Some points, one per row:
[ -6   0  22  15  17 -12  -6   5   3   9   1  24  -2  -8  27  18   2 -24
 -10]
[  4  -2  31 -11 -20 -11  -7 -17   1 -10 -24  -5  -3   4   8  26 -12   0
 -29]
[ -14  -47 -106  -57   -5  -54  -27  -38  -38   35   75   38  -26    8
   48  -35  -61   25   28]
[-65 -14  73  66   0 103  48 -17   9  10 -86  39  38 -22 -43 -36  77  34
 -40]
[-14  30  23  10  19 -30 -15  -2 -18 -17  -1  23  -4   6  11   3 -34  -5
 -11]
[ -66  -16 -120  -19   -1   64   99  -65   63    2  109  -57   31  -71
   -9  -34  -69  121   67]
[ 57   0  -8  54 -29  15 -37  52  28 -30   5 -68  -3  35 -21 -20   6  28
  37]
[ 18   7  54 -14  -3  -6  -6  -3 -20   6  -5 -14 -10   3   7  24  -6  12
  -4]
[  4   8 -25 -19  -5  -9   8 -22  12   1  -6 -33  -9  15 -12  -7 -18  -4
  -4]
[ -3  45  20   4   1   3   5   8 -30  11   9  32   2 -10  32  -7  -7 -16
   8]
[   4   36  -73 -101   51   -5   15  -38  -28    5   89   38  -47   23
   65   57  -77  -26   15]
[-13  29 -26 -63  49   4  -5  -5 -32  28 -24  49 -59  24  19  34 -17 -63
 -53]
[  4   6  14 -20  26 -35  -5   5  -3  11   2   7  19  14  35  -5   4 -16
  -2]
[  5 -16  37  12 -15  -2  -7  32  -8  24 -44  22  -1   8   8 -14  42 -23
 -23]
[-65 -11 -98 -29  12  64  78 -67  29  -1  99 -83  19 -19  11 -24 -66 123
  89]
[ 16  30  28 -40 -12  -9 -17  25  -7   4  13 -14  -6  10  -3  13 -17 -15
  -9]
[  2   3  13 -28 -16 -17  -7   5   7  -4  17 -14  -4 -20  21  12 -19  -6
  -6]
[-23  15 -49 -32  14 -25 -20 -31  -1 -10  75 -20   3  -7   8   9 -73  37
  30]
[ 48   9  -8  59  -5  -9 -46  21  10 -49 -25  -1  20   4  -1 -37  38 -41
  26]
[ -2  -8 -79 -11  16 -38  -3 -12   2 -13  30 -51  14   3  14  29 -59  -2
  23]
[ -4  22  26  18  10 -19  -8  19   6 -21 -22   1 -11   3   2  32  10 -27
 -10]
[-20 -48 -56 -20  27 -65 -43 -30 -43  -4  -5  60 -35   2  24 -65 -18  10
 -13]
[  9 -11  11  16   3 -11 -25  24 -22  -1 -34  29 -10  17 -23  -3  -2 -33
 -22]
[-66 -14  76  68   0 103  46 -15   8  12 -90  44  40 -23 -44 -36  80  34
 -42]
[-19 -42  81  40  38  23 -34  18 -32 -42 -12  46  15 -47 -92   9  74  17
 -16]
[-13  16  -5  63  -8   3 -47  18  16 -52 -22  -9  23  48 -12 -45  39 -21
  31]
[-21  45 -65 -58  27  10 -12 -26 -18  45  -5  44 -55  39  59  38 -38 -42
 -41]
[-52  -4   0  -9 -19 114  70 -45  38  -1 -50 -12  32 -26   0 -27  22  64
  -6]
[ 67  21  60   3 -26 -38  33  11  -5  54  27 -15 -19  38  19  16  21 -37
 -15]
[-10 -11 -34 -27   1 -32   7 -10  -1   4  56 -41   0 -14  24  23 -49  18
  33]
[-13 -46 -71 -48 -16 -45 -41 -21 -42  29  30  54 -41  13  18 -42 -30  35
  11]
[-20 -63 -71 -47 -11 -34 -33 -35 -45  24  11  21 -13  24  17 -54 -24  18
  -6]
[ 13  15  27  27  15 -23  -7  12   2   4 -31 -10  -3 -12  20  37  21 -37
 -39]
[  73   11 -127    9  -11   -1  -10   24   42  -55  114  -77   21  -21
   -3  -25  -71   76  123]
[ 14 -40  12  15  73 -12 -28  36 -45 -51  17  33  38 -46 -57 -25  85   7
   6]
[  7   9  17 -16  -5 -18  -3 -19  -8  -8   2   2 -16 -27   3  17 -17  21
 -17]
[  2  10  34 -10 -18 -24 -16  10  -7  34 -33   4 -14   9 -19  26  -5 -17
 -24]
[  7  15   2   7  18 -32  16  20 -24 -10 -24  41   6 -36  22  26   8 -17
   8]
[-16  38  30   3  -6  -6  -8   3   0   1 -27  13  14  -1 -14   4   1 -31
 -18]
[ 71 -14 -28  25 -45  32 -39  28  29 -35 -10 -29  21 -29 -22 -26   8   8
  33]
[-21  13 -10  15   0 -17   6  18 -11  18 -15  31   2  -3 -26  14  18 -35
  17]
[ 77 -43 -39  32 -33  41 -37  34  32 -31  -5 -45  16  -1 -34   4  33  11
  25]
[ 56  48  65 -20 -18 -49   7  41  -7  23  36   8 -19  43   9  -2  -4 -36
 -15]
[ 13  17  30  31   8 -31  -2   3  -3   3 -11  26   8  -2  -6  23  29 -14
 -31]
[ 67  -1  44  46 -28  26 -51  27  25 -34 -73 -35  46  10 -36   9  38 -10
  33]
[ 16  20  15 -28  31 -26   9   8 -11 -10   2  39 -20  -2   7  34 -17 -30
   4]
[ 23  13 -50 -31   1 -42   9 -18  11  -5  27 -35  16 -26  26  29 -66  20
  15]
[ 51 -20  28  88 -31  20 -55  82   8 -24 -64  -6  20   9 -36  -2  47 -32
  -2]
[-68 -10  69  50 -20  90  49 -15   3   3 -74  19  46  14 -20 -35  67   2
 -29]
[-16 -61 -28   3  69   0 -13  32   1 -28  63 -21  31 -71 -78  11  71  81
  -3]
[-67  -7  93  54   6  69  55 -21  30  11 -90  19  50 -10  -1 -47  69  18
 -48]
[ 22  -1 -37 -20  25 -45  32   0  13  -3  63 -48  -6 -20   3  10 -54  -2
  39]
[  0 -25 -12  22  85 -20 -22  28 -24 -59  56  18  40 -50 -66 -40  85  15
  -3]
[  5   4  24   5 -10 -24   1   5 -23  -1 -35  12 -12  -8   0  16  -4 -28
 -22]
[-48 -18  54  47 -44  95  36   0  -5   8 -89  -1 -11  -7 -13 -41  60  28
 -49]
[ 26  -5  12   4 -11   3 -49  16   4  19  10 -22  15  -3 -22  13  -9   1
  -6]
[-11  20  32   4 -10 -11  -5   7  17   4 -45  13  -2   6 -10  12 -14  -9
 -38]
[ 22  15   5 -17  -6 -27  -4  -6 -15   0  13 -16   6  -4 -21  30 -23  -8
  15]
[-11  26  31   0  27 -20  -6   4 -34  -3  22  24 -21   0  13  12  -3 -23
 -32]
[ 68 -12 -26  23 -42  29 -37  25  27 -32  -7 -28  19 -27 -19 -23   6   7
  32]
[  6 -61  41  31  37  -4 -38  24 -38  -4  16   9  18 -67 -91  -1 106   4
 -34]
[  5   3  34 -28 -15  -1  15  -1  -1  -2  -8 -33   6   8 -11   5 -28   9
 -10]
[ -9 -57 -32 -25  18 -56 -50 -14 -49   9 -12  70 -22  11  20 -60 -14 -10
  -7]
[ 21  -4  27  25 -24 -20 -10  16 -10  -1 -53 -40 -19   6  -5  33   6 -24
 -19]
[ 44  32  65   4 -28 -55  31   7   0  58  19 -19 -16  46  19  31  11 -12
 -17]
[-22  13  18  -3   3 -40 -11 -16   1 -17   5  -4 -16  -8 -21  43 -11 -38
   0]
[ 14  31 -46 -71  16  12  10 -32 -28  29  11  65 -56  44  46  46 -33 -28
 -38]
[ -61  -15 -127    1   21   80   68  -62   45  -16  127  -68   20  -38
    4  -28  -60  119   80]
[ 21  21  31 -15 -27 -15  -1  16   4  -8 -46  15  -3   4 -13  31  -7 -39
 -25]
[ 17   3  75   1 -25 -29   8  -2 -11   6 -33  -1   8  -2 -15  20  -2 -27
 -42]
[ -60  -20 -104   -2    4   71   92  -64   53    4   91  -56   36  -45
    7  -16  -56  104   38]
[  2 -51   8  38  29  20 -30  19 -25 -21   0  44  30 -57 -89 -16  90  21
 -17]
[ 64 -26 -43  59 -41  49 -33 -11  21 -45   1 -37  10  20 -26 -18  43  14
  62]
[-67 -31 -94   5  -3  41  57 -63  33  -9  85 -60  49 -28  15 -25 -60 107
  50]
[  5  47 -84 -78  26 -28  -8 -22 -22  39  74  11 -59  13  43  22 -70 -16
  11]
[ -1 -10  -4   2  -5  -3  13   2  -2  11   6 -36  -8 -40   0  17 -13  -5
  -2]
[-13 -50 -73 -47 -21 -47 -41 -21 -42  29  33  53 -40  13  17 -45 -32  41
  14]
[ -3  12  51 -12   6  -3  14  14  -1   3 -39  20   3  22 -14  35 -15 -19
 -41]
[  0 -50 -45 -32  12 -49 -49  20 -53  27 -29  65 -38  27  -2 -47  13  -4
 -16]
[ 55   1  15  62 -28  25 -35  19  33 -20 -73 -20  -4  30  -8 -22  68  -9
 -12]
[ 20   2  49 -23 -12 -10   7  10  -3   8 -39  10 -36   4  17  21  19 -36
 -14]
[-20  24 -16 -56  37   6  -7 -12 -26  33 -15  54 -52  61  21  33 -19 -54
 -44]
[-52 -43  64 101 -23  82  47 -20  10  40 -80  51  16  19  -2 -29  85  52
 -48]
[  34   -9 -122    5  -20   -4  -12   -9   48  -46   93  -73    8  -16
   17  -21  -50   38  101]
[ 19  10  15  47  -5 -31 -47  38   9 -42 -26 -12  40   6  -9 -24  28 -40
  50]
[-13 -58 -33 -28 -11 -61 -48  -6 -44  18 -22  55 -41   8   0 -42 -20 -16
 -26]
[ 40 -25  45  41 -36  17 -48  53   8 -39 -72  -4   7 -16 -28 -13  31 -23
   3]
[ -2  -4  -3  -5  -2 -26   2  -6  12  15  13 -14  -7  12   6   3 -21   3
   0]
[   8  -60 -127  -21   80  -13   -9   -2  -13  -52  127  -46   33  -86
  -59   31  -13  119   72]
[ 55  28  42  75 -40   0 -46  52   0 -34 -62 -10  33 -17 -28 -22  81 -36
  11]
[-48 -19  49  24 -21 103  50   6  17  19 -86  37  16  -3 -32 -48  59   7
 -41]
[  3  21  31 -17   3 -15 -25  16 -15   4 -30  -4  -6   0   3  20   8 -39
 -35]
[ 25  -1  43  33  -6   8  -1  38   4 -15 -22   8 -18   5  25  14  24 -27
 -40]
[ 82  39  98  -5 -17 -50  10  11  -7  66  41  14 -19  35  -5  10   3 -27
  -6]
[-50 -26   0   9 -28 108  53 -20  22  13  12 -15  -6   1 -23 -14  31  57
 -10]
[ -6  13  49  15 -25 -12  -7  -7 -11  29 -35  16 -22  16   3  12   5   0
 -33]
[ 50 -22  35  39 -36  45 -48  45  22 -35 -70  -6  13   9 -17 -22  48 -25
   0]
[ 16   9  36 -16 -17 -10  -5   1 -27  12 -40  12  -2 -37  21  -7  18 -25
 -46]
[-12   9  44  -7  13 -19   0  16   1  11 -34   7  -9 -20   8  10 -17 -27
 -37]
[-26  -2  26   8  -9  -4 -22   7  -2  -7 -31  36 -35  17  27  19  39 -28
 -14]
[  59   12 -127    8   -8   -6  -12    5   62  -53   81  -76   58  -20
   -9   -7  -62   62   87]
[-13  22 -26  -4  10 -26   6  20 -20   4 -16  55   3   3 -13  29 -35 -26
 -17]
[ -2  17 -59 -47 -16 -34   9  -4   8 -38  60 -28  -9  -3  35  16 -51 -26
  11]
[-11  40  28  -1  -7 -14  -8   4   1   1 -19   8  14   2 -14   7  -4 -28
 -14]
[ 12  20 -54 -41   1 -24   4 -16  -1 -14  54 -35  -1 -18  25  33 -75  34
  10]
[ -5 -12 -47 -21  30 -40   4 -14 -11  -2  60 -22  -2 -18  22  32 -31 -11
   7]
[ 15   9  23 -13   6   1  -9  12  19 -10 -30   4  -8  16   1  17  -9 -26
 -28]
[ 18  -8  52  15  -7  -2   2  13 -12   5 -31  15   1 -19  -2  19 -20 -24
 -22]
[ 94 -10  34  83 -46   5 -59  37  10 -38 -83 -16   4  15 -24 -19  86 -38
   0]
[-13  17  34  30  -7  -8 -11  20   2  18 -17   6 -13  22  11  13  -5 -30
  -8]
[ 76 -16 -13  -2 -46  27 -44  43  41 -16 -56 -32  16  13 -16 -12  44  -8
  44]
[-61 -21  73  33 -19  77  51  -3  10  11 -90  50  29   0   0 -55  84  10
 -42]
[  5  -4  33  12  -4 -15  -8  -9 -18  11 -35  10 -18  20  -1  23  28 -23
 -33]
[-13  -5  32   3  -1 -19 -15  -2  -2   2 -39  19  -1   0  -1   7 -10 -23
 -33]
[ 56  32  44 -38 -28 -57  24  -2  16  38  50  -9 -13  20  17  31 -36  -2
   1]
[ -9  29 -13 -49  21   1 -20  16 -24  24 -43  32 -48  54  20   6  15 -60
 -54]
[ -54  -32 -124    9   18   71   66  -55   40  -12  111  -64   17  -46
   30  -27  -59  127   59]
[ 43  -9  19  25  -8 -13 -55  38  21 -45 -34 -11  29  36   1 -35  51 -38
  31]
[-25  37   5 -13  -3 -37  -4   1 -17 -19 -33  36  10 -15  17  -4  -6 -20
  -9]
[ 20  15 -44 -31   4 -27 -13  -4   5  17  44 -51   1 -12  11  11 -45   6
  16]
[ -9   3  16 -13  -2 -16 -12   9  -8  17  18 -42 -17  15  19  23  -6 -26
 -19]
[ 25  17  22  14 -24   9   8  10   2   0 -20   5  -7  23   2  20  16 -40
 -18]
[ 24  -1 -39 -21  25 -44  33  -1  11  -3  63 -47  -6 -20   3   8 -53  -1
  40]
[  0  27   8  -1  22 -29   4  10 -15   5  -3   6   4 -27   0  14  28 -19
   1]
[ -1   5  25 -10 -14   5  10  -2  -6  18  -3 -32  -1  12  18  22 -11   2
  -3]
[ -70  -11 -102  -44  -19   56   74  -70   20   -5  125  -53   43  -50
  -15  -31  -62  103   82]
[-55  -9  40  81 -20 102  49   8  46  32 -84  24  22 -32 -30 -47  69  36
 -52]
[-81   4  45  34  14  65  12 -15  18  20 -39  47  13  -9  -2 -53  33  -6
 -27]
[ 75 -26  35  28 -39   8 -45  53  15 -26 -69   2  -1  54 -15 -11  32 -14
  -4]
[ 39  43  93  -9 -20 -54   5 -15   5  28   8  20   4  82  -3 -15   2 -27
  -9]
Here are 12 more points, each followed by its number:
[ 10  11  35  28  -2  -6 -16   4  -7   2 -18  10 -11  13   4  18  20 -21
 -15] 0
[  3  10  39  -3 -17 -25 -11  -6 -16   6 -49  12 -17  22  18  19  11 -26
 -18] 1
[ -61  -19 -108  -11   11  101   93  -53   26  -10   97  -65   16  -26
   22  -25  -58   73   59] 2
[ -73   -9 -104  -22    9   59   64  -67   44    3   63  -55   33  -28
    8    1  -61   67   65] 3
[-21  36   9 -14  -5 -39  -4   1 -17 -17 -27  34   8 -12  17  -3  -4 -22
  -7] 4
[-18  -2  38   3   1 -21 -13  -3  -4   4 -37  21  -1   1   0   8 -13 -24
 -36] 5
[ 23  19   3  12  -1 -23  -5  26 -13  22 -20 -16 -12  23 -14  27   3 -23
 -23] 6
[ 26  21  61   7  -8 -66   7  10  -7  11  43  -2  -7  63  13 -14  -1 -38
   1] 7
[-14   1  26  18   6   2  -9  15  -3   1 -34  -8   2  23  -8  28  28 -11
 -24] 8
[ -55  -15 -119  -37   23   62   89  -50   56  -26  109  -67   18  -32
    9  -31  -64  127   80] 9
[ 11   5  27   6   2  -7   2   9   8   8  -5 -11  -1  -5  21  20 -29   0
  -7] 10
[ 55   5  82 -23 -37 -45  43   8   1  50  17  -7 -20  58  -6  13   8  -7
  -9] 11
Which of these numbered points is nearest to each point below, ignoring the 3 directions in which the first points spread most? Its number follows each.
[ -3  33  46  16  -7 -79  18  -6  -3  40  65  14  -4  54  16   9 -20 -29
   8] > 7
[ 17  17   1  14  -1 -16  -1  24 -14  20 -23 -15 -10  20 -16  23   5 -17
 -22] > 6
[ 11   9  15   1  10 -20  15  15 -23  15 -33  13 -21  27  -3  11 -16 -22
 -40] > 6
[  2  11  37  -2 -16 -25 -11  -4 -16   6 -47  12 -17  21  18  19  10 -27
 -18] > 1
[ 26  21  61   8  -7 -67   9  10  -7  12  43  -1  -7  63  12 -13  -1 -38
   1] > 7
[ 27  46  69  -1 -23 -59  -6   8 -13  33  13   8  -3  90  28   0  17 -37
 -11] > 7
[-19  -5  35   3   2 -22 -13  -5  -4   3 -37  22  -2  -1   0   8 -13 -24
 -37] > 5
[-22   5 -11 -25   4 -33  -2  19 -12  15  17 -21  -8  33   5  43 -17  10
 -20] > 8
[ 39  53  64   4 -13 -37  23   3  -9  28   0  13 -16  95   3 -21 -16 -37
  -5] > 7
[-31 -26 -23  63   2  57  64  -8  43  14 -31 -38  26   3  -9 -39  22  30
  -5] > 6
[  4  10  40  -4 -17 -24 -10  -5 -15   6 -48  11 -18  21  19  19  11 -27
 -18] > 1
[ -73  -12 -101  -22    7   62   64  -67   44    3   60  -55   32  -29
    7   -1  -61   67   64] > 3
[ 12   7  34   9   0  -5   3  11   8   8  -6  -9  -1  -5  22  21 -27  -1
  -9] > 10
[ -53  -15 -110  -34   21   59   84  -46   52  -22  102  -62   17  -29
    9  -30  -60  121   74] > 9
[ 14   9  15   1  10 -23  15  13 -23  15 -28  13 -19  28  -2  10 -15 -24
 -36] > 6
[-17  -2  35   4   3 -22 -13  -5  -3   3 -36  20  -2  -1   0   9 -13 -24
 -37] > 5
[ -50  -13 -114  -34   21   58   82  -47   54  -27  101  -62   18  -28
    9  -32  -59  121   77] > 9
[ -2 -11 -79 -30  24 -31  -4 -16  11   6  16 -30 -13  -8   6  12 -62  14
  20] > 5
[-62 -14  36  26  14  97  32   3  -3   0 -43  15  23  -4  22 -47  50  -6
  -4] > 2
[-18  -8 -64 -44  11 -21  14 -34  14  -2  50 -51  -2 -15  22  29 -66 -20
  26] > 3
[-67 -11 -15  16   5  91  67 -32  37  -1  -9 -40  24 -18  -5 -21  -8  58
  10] > 3
[  7  32  26   8   1 -25   3  15  -5  -5  21  20   0   6  12  25  13 -13
  -7] > 0
[ 56  23  14   9   7 -72  18 -12  -8   4  51  16  11  39  23   5   0 -52
  31] > 7
[  8  11 -15  -8 -13  -7  -1   2 -14  25  -9 -30 -13  25 -16  13 -31   3
  14] > 6
[-13 -63 -36 -30 -10 -64 -51  -7 -47  18 -22  58 -43   9  -1 -45 -21 -16
 -26] > 5
[-15 -54   4  15  40   6 -11   8   8 -34  41  -5  60 -78 -74   2  47  49
  19] > 5
[ -2  15 -20 -12 -20 -14   6  26   2  12  -3 -19  11  22 -21  24   3 -20
 -21] > 6
[  33   -6 -123    1    8    5  -17    6   44  -43   55  -84   21  -11
  -11    1  -62   64  103] > 3
[ 11  10  24  -5 -13 -15 -10  25 -14  12 -36 -21 -18   6  -8  10  -2 -18
 -30] > 6
[ 37 -16 -54  21 -31  29 -32  17  27 -21   3 -33  19  16   1 -14 -12   7
  45] > 3
[ 58  -5  24  58 -26  22 -45  31  14 -28 -67  -3  63  44 -29 -17  76 -39
   7] > 3
[-13  18 -66 -64  40  11  12 -19 -28   5  31  -4 -57  18  42   3 -61 -38
 -27] > 2
[-21  10 -58 -22  34 -28  -3   3  -1 -11  65 -56 -16   8  -3  39 -59  13
   9] > 8
[ 36  41  88 -10 -17 -52   5 -16   5  26   7  19   2  77  -2 -13   2 -28
  -8] > 7
[-15 -55   3  15  41   5 -12   9   7 -33  43  -5  60 -77 -74   2  48  50
  20] > 5
[ 25   6  22  -7  -9 -15 -12  34  24 -13   2 -33  -4   8   9  24 -30  21
   6] > 10
[ 36  41  84 -12 -20 -53   5 -15   5  24  11  17   3  77  -1 -14  -1 -27
  -7] > 7
[ 39  26 -40 -45  11 -73  43 -35   4   7 127 -67  30  31  27  17 -82  29
  45] > 7
[  0  41  26  14  -2  -7  -9   8 -16   3  -1  21  -8 -19  -4  26  11 -31
  -5] > 0
[ 12  13 -10  -8 -16 -13  -6   5 -17  26 -17 -28 -14  30 -18  14 -29  -5
  10] > 6
[  2   2 -38 -32  12 -16  11 -16  24 -19  56 -53  -5 -12  36  24 -58  20
   8] > 10
[ -9  27  14 -11 -30   3  12 -30  13  34 -26   1 -15   1 -22  18   0 -15
 -23] > 3
[ 27   7  23  -3 -10 -14 -14  34  23 -14  -2 -32  -3   8   7  22 -27  17
   6] > 10
[-71 -14  36  23  17 101  37  -1  -4   2 -41  17  23  -5  24 -47  50  -6
  -5] > 2
[-72  26  34  66  23  84  52 -16   3   9 -31  36  23  -8   8 -39  55  38
  -6] > 0
[-60  -8  54  -6 -11 116  81 -25  14   5 -82  -7  12  31 -26 -37  47  26
 -34] > 9
[ 44 -17 -58  21 -33  24 -35  19  27 -24   9 -38  19  16   2 -12 -16   6
  50] > 3
[ 10  11  21 -13 -10  -6  -3 -16  -7  25 -33  -3   4  31   9   0  -3  -7
 -17] > 1
[ 19  16 -47 -34   6 -26 -13  -5   4  18  43 -49  -1 -10  12  11 -45   4
  13] > 6
[  0  39  27  13  -2  -7  -9   7 -16   3  -1  20  -6 -20  -5  26  12 -30
  -5] > 0
[-20   8 -57 -18  34 -29  -4   4   0 -13  69 -62 -14   7  -6  39 -61  16
  12] > 8
[-60 -22  80  49 -45  95  32 -23  25  25 -87  14  27 -13 -21 -24  74  27
 -42] > 1
[ -33  -54 -127  -48   87   -5   -4    1  -25  -51  127  -56   33  -98
  -66   39    4  119   91] > 8
[  36   -1 -127   -8  -17   -3  -12    0   17  -51   94  -94   22   -1
   17    5  -58   66  104] > 1
[  5   1  46 -30  -1 -30  13  21   1  17 -14  13 -16  30 -15  22  -6 -24
 -15] > 9
[ 58  50  67 -20 -18 -52   7  43  -8  23  41   9 -19  45  10  -4  -5 -38
 -14] > 7
[ -8   6 -25 -52  39   4 -13  -4 -21  21 -11  55 -55  55   5  42  -8 -53
 -46] > 8
[  35    0 -125  -10  -16   -4  -12   -1   16  -47   91  -92   21   -2
   17    5  -57   63   99] > 1
[-70  11  26  64   2  74  55 -16  -5  -4 -46  71  44  -7 -10 -67  43  22
  -3] > 4
[ 23  13   2  43   5 -26 -53  11  -5 -47 -38   7  52   3  -6 -45  50 -39
  27] > 4
[ 97 -25  53  62 -44  31 -50  58  22 -37 -65 -18  10  45 -28 -38  96 -22
   1] > 9
[-46 -26  87  32 -44  93  44 -35   3  28 -69  18   7   6  21 -28  65  19
 -16] > 1
[ -60  -15 -114  -21   25   61   84  -65   45  -27  124  -79   13  -37
  -16  -21  -78  127   83] > 9
[ 52   4  78 -22 -36 -44  41   8   1  47  17  -7 -18  53  -6  12   7  -7
 -10] > 11
[ 39  -8 -24  28 -22  -1 -35  30  61 -40 -16 -51  18 -19 -36 -19  -3  15
  36] > 5
[  8  25 -43 -36  -6 -31  23  -4  13 -18  54 -44  -9 -29  22  27 -58  13
  19] > 10
[ 22  20  -1 -15   4 -16  -2 -20 -15  19  30  -7 -18  -1  25  25 -17  -2
   3] > 0
[  3  -1  53  -2  -7   0 -10  22   7  24 -41   1 -21  13   5  29   6 -13
 -39] > 10
[-10  30 -51 -21 -14 -21  14   2  -6  -8  44 -66 -17   6 -15  16 -59  16
  21] > 6
[ 40 -14  -6  76 -36  28 -44  29  22 -43 -72 -19  13  26 -28 -36  80 -42
  18] > 3
[  2   0  19  15  15 -15 -12   7   4   8   2  23  -1  -5  26  19   1 -31
  -9] > 0
[ 84 -15  -5   0 -48  25 -51  49  39 -16 -65 -29  14  14 -18 -12  51 -16
  42] > 3
[-21  43  -7  16  14 -27 -19   6 -24 -22 -10   3   0 -35  24   9  -4 -23
   5] > 4
[ 71 -23 -37  19 -22  46 -43  22  23 -29  -6 -61  17  34 -39 -24  31  -4
  36] > 2
[ 12  12  16 -34  -7  -8  -3  12   5  19 -28  15  -3  24   4  25 -22 -26
 -22] > 3
[ 62   4  19  52 -30  13 -43  58  20 -25 -71  30   3  37  -6 -26  57 -24
 -10] > 9
[-67  12  24  57   3  71  52 -15  -7  -3 -45  71  38  -5  -7 -61  40  17
  -6] > 4
[ 16  18   3 -13   2 -10   1 -22 -14  18  27  -5 -14  -1  25  22 -14   0
   3] > 0
[ 24  -3  59 -21   7  -4 -12  17  20   9 -32 -24  -2 -16 -23  20  -5 -18
   1] > 10
[-70  -8  47  32 -26  79  44 -10  17  21 -75  22  37  -8  -3 -42  73  23
 -50] > 1
[-32 -29  -3   8 -18  90  60 -43  34  -6  -4 -33  13   5 -16 -41   3  76
   7] > 9
[ 16  18  29  32   8 -30  -4   5  -1  -1 -11  26  10   0  -6  20  29 -14
 -28] > 0
[-13  21  34   5 -13 -10  -5   8  18   5 -47  14  -2   8 -11  12 -13 -10
 -39] > 5
[ 26 -10   3  21 -16  13  14   5   3  16   7 -22 -10 -16  -4  16  -5 -15
 -26] > 6
[-53 -28  73  68 -29 127  47  12  12  18 -93  49   2  16 -21 -51 101   8
 -41] > 2
[ 10   5 -31 -21  20 -22  -6 -32   0 -10  47 -46  11 -21  31  27 -52  38
  16] > 10
[  2 -51 -36 -48 -32 -50 -54 -22 -47  45 -22  70 -23 -16  18 -54 -11 -31
 -42] > 5
[  2   3  18  -5  -1 -11 -14  25 -10  -3 -26 -21  -8  24   0  17  11 -11
 -41] > 8
[ 15  32  77   6 -10  -9  18  30  -2 -10 -37  17   2  32   4  24   4 -34
 -19] > 9
[-16 -61 -29   4  71   0 -14  34   1 -27  64 -23  32 -71 -78  11  73  81
  -3] > 8
[-55 -25  25  30 -15 116  33  15  23 -14 -74  23  16 -18  -1 -46  48  43
 -35] > 9
[  7  15   5   8  16 -30  14  19 -23  -8 -25  40   4 -33  21  25   8 -16
   5] > 4
[ 58 -13 -26  27 -52  13 -41   1   9 -32 -27 -43  39  34 -24 -12  19 -16
  53] > 3
[ -6   9  24  26  21 -17   1  -7  -5   6  -1   7  -7  -8  27  -1   9 -24
 -15] > 0
[-21  16 -50 -32  16 -24 -20 -30  -1 -10  77 -18   4  -9   8   8 -75  35
  31] > 5
[-48 -26 -10  45  -9 126  31 -38  45   9 -21 -22   8  27   6 -54   9  60
 -26] > 2
[ 74 -10  -5  54 -33  35 -38  34  18 -33 -71 -38  23  33 -30 -48  31 -16
   7] > 2
[ -7  -6  -4  15  -3   1   9  -5  -1   0   8 -30  -9  26 -18  44 -30  13
  -3] > 8
[-14 -54   4  14  41   7 -11   8   8 -33  43  -9  59 -77 -74   4  47  52
  21] > 5
[ -1  42  26  14  -2  -6 -10   8 -17   3  -1  21  -6 -21  -6  26  11 -31
  -5] > 0
[ 58  45  61 -16 -19 -46   5  40  -6  19  39   6 -17  43   8  -5  -3 -35
  -9] > 7
[-18 -54 -39 -29   2 -52 -57   3 -48  17   0  74 -25  25  13 -45 -32  -6
 -16] > 5
[ -62  -13 -117  -17   20   51   52  -67   18   -2  125  -58   31  -47
   40  -12  -51  106   73] > 0
[ 26  -1  -8 -12  16 -28  -2   9  -4  -3  20  13 -20  -2  29  15  18 -35
  13] > 0
[ -2  32   0  19   9 -34 -11  20 -22  -4  14  21  10   1  18  29  -6 -21
 -16] > 0
[-62 -23  71  72 -19 121  51 -11  10  13 -87  54   7  21   2 -31  71  11
 -43] > 2
[-54 -12 -29  32   0 113  93 -15  30  -1 -17 -36  51  18 -15 -45   9  67
  -4] > 2
[  9 -13 -71 -19  -6 -26  20 -17  24   7  63 -23   0 -28  -9   6 -58  34
  27] > 5
[-10   7 -28 -57  43   3 -11  -5 -23  23  -7  61 -60  55   7  45 -13 -57
 -50] > 8
[  61   12 -127    5   -9   -5   -9    4   66  -53   89  -81   58  -21
   -9   -5  -69   68   90] > 3
[  37   -7 -126    8  -23    1  -10  -10   55  -48   96  -82    9  -17
   14  -18  -51   39  108] > 3
[ 10 -15  30 -24   4   3 -11   6  13   0 -27  -6  -8  18   5  30  19 -22
 -24] > 8
[ 71  -6  41  57 -52   5 -55  50  21 -29 -74 -26  -1  14 -23 -19  50 -24
  -1] > 1
[  2  10  17 -26  -2 -25  -7  36   0  15 -22  25 -17  15  -1   7   0 -27
 -23] > 9
[ 13 -14 -78 -26  -7 -33  20 -18  24   9  72 -27  -2 -28  -8   9 -66  34
  31] > 5
[ 53  31  42 -37 -26 -55  23  -2  15  35  47  -8 -13  20  17  32 -34  -3
   2] > 11
[ 15  33 -49 -73  14  10  14 -34 -25  32  14  60 -59  45  50  48 -41 -28
 -36] > 2
[-48 -11 -28  34  -1 105  84 -12  29  -4 -18 -34  49  18 -14 -44  11  61
  -2] > 2
[-75  15 -10  39  23  66  53 -18   8 -12 -26  57  11 -21   6 -61  55  10
   0] > 4
[  1   9  22 -33   9 -22  -5  27 -15   6 -43  29   6  18   4  25   9 -33
 -22] > 8
[-12  31 -48 -22 -10 -21  12   2  -8  -8  42 -62 -21  10 -15  16 -56  11
  16] > 6
[  74  -12 -127   -7   -7   -9   -9   25   36  -64   52  -98   36   -1
   11  -21  -69   66  127] > 9
[ 17  39 -32  -5  -3 -29   4 -15  -3  -6  26  20 -12   1  -6  20  10 -27
  -9] > 0
[ 42  17  67 -27 -27 -65   9   5 -10  20  60   4 -26  26  12   7  21 -56
  22] > 7
[ 68  36 -59 -55   5 -70  31 -33  11  24 127 -70   3  11   4  25 -89  38
  72] > 11
